In the rows, zero is written as 128.
Each path below is one point turned by a fixed rotation once a step. After each direction that follows a path, write how fast that rotation turns it, in degrees per step (0 if it stays still).
Each turn is a multiple of 5 degrees from 10 to 175, or 0.
Each row of a path follows its step; steps can be skipped.
Path 1:
step 0: [139 118 123 117 140 118 123 121 134 118 133 133 116 122 108 132 133 131
 122 128 114 127 118 128 124 133 131 110 125 139 115 127 126 132 136 128
 127 138 132 120 143 115 136 135 125 126 119 143 124 132 124 128 125 139
 125 115 131 140 124]
step 4: [144 129 118 128 144 136 121 139 134 117 133 143 139 137 124 128 135 133
 131 121 125 129 141 147 126 141 138 130 128 144 124 124 139 125 130 139
 132 142 125 132 127 139 142 140 130 134 124 138 116 125 127 120 124 127
 127 124 127 131 127]
step 11: [142 120 124 135 132 115 134 142 132 134 126 126 125 128 101 137 142 127
 114 127 124 119 125 125 134 123 124 127 123 140 123 132 122 111 126 130
 130 144 128 122 122 132 127 133 137 128 144 123 119 141 139 130 116 132
 128 128 134 133 122]
step 12: [125 137 140 131 140 128 132 123 112 113 120 133 115 126 118 139 133 125
 119 127 118 128 130 121 142 131 121 148 129 124 141 131 139 120 132 130
 131 141 134 123 120 138 130 133 146 125 125 127 126 133 126 128 136 143
 124 139 122 127 123]
step 15: [128 126 121 131 144 135 124 130 123 139 122 134 114 130 102 120 145 120
 127 136 123 131 128 131 117 126 133 127 131 134 134 128 144 119 126 145
 132 143 130 127 134 129 128 128 134 140 127 138 124 123 126 141 138 131
 116 141 133 131 133]
step 17: [126 134 136 136 126 132 130 133 125 128 138 144 115 132 105 124 113 119
 132 128 131 124 127 129 130 137 132 119 124 134 148 121 131 126 128 134
 124 143 136 123 121 127 133 132 132 130 127 142 128 132 151 127 136 140
 120 141 132 133 127]
step 20: [131 122 121 125 137 127 134 133 115 124 133 144 137 141 116 127 138 127
 140 124 132 136 151 140 131 131 136 122 123 133 129 128 141 140 131 137
 127 140 134 134 124 127 133 137 119 139 121 124 122 122 140 124 130 135
 110 126 134 114 126]
step 21: [122 128 113 123 135 117 134 139 119 124 133 127 118 125 117 120 135 121
 138 129 124 132 124 135 128 139 128 124 130 138 117 113 123 136 140 128
 143 129 129 126 132 127 126 134 113 122 131 139 118 144 141 137 136 142
 128 138 121 135 111]
step 25: [132 138 125 123 145 129 136 124 120 129 131 144 141 131 124 132 146 128
 134 134 123 122 135 121 131 135 144 136 122 140 115 112 131 126 130 120
 128 132 136 121 126 138 127 126 125 142 141 142 123 144 126 133 120 141
 125 118 124 121 128]
Directions:
[130 126 128 131 128 129 129 125 129 130 132 130 126 126 127 128 128 129
 131 127 127 127 127 129 127 128 130 128 124 127 128 130 131 130 125 129
 128 129 130 129 130 125 132 127 129 121 126 127 128 128 129 125 123 126
 129 128 124 123 125]	110
[130 127 129 128 127 131 130 128 127 128 128 127 128 131 125 129 131 126
 130 132 126 131 127 130 127 126 128 128 131 125 125 127 129 132 129 131
 126 128 126 129 129 128 127 127 123 128 130 131 126 128 124 126 122 128
 124 128 129 131 127]	70
[131 127 131 130 126 125 126 127 127 128 128 125 133 129 128 126 127 132
 127 128 130 125 129 125 128 125 127 128 128 125 125 129 128 130 130 131
 130 130 128 130 130 131 127 129 128 127 125 125 128 124 128 127 128 134
 125 131 128 124 128]	175
[130 131 125 128 126 125 125 128 128 130 131 131 127 128 130 127 126 131
 128 129 126 131 129 130 129 130 128 125 130 128 130 127 131 127 123 129
 132 129 125 129 125 128 128 126 124 127 124 130 128 128 128 124 130 127
 127 130 133 131 129]	25
[124 124 130 126 130 125 127 129 128 126 132 128 125 128 129 127 124 126
 130 129 131 128 129 131 129 131 131 123 130 130 127 130 130 129 129 127
 127 129 129 130 132 126 126 130 128 130 127 130 129 125 129 128 126 128
 125 131 125 130 129]	20
[127 125 129 126 130 123 128 127 129 128 129 131 130 125 127 130 128 128
 127 126 124 130 128 129 128 131 129 127 127 126 123 129 127 126 126 128
 126 126 131 125 127 129 127 128 126 130 128 123 126 127 127 128 126 128
 126 123 133 126 127]	160
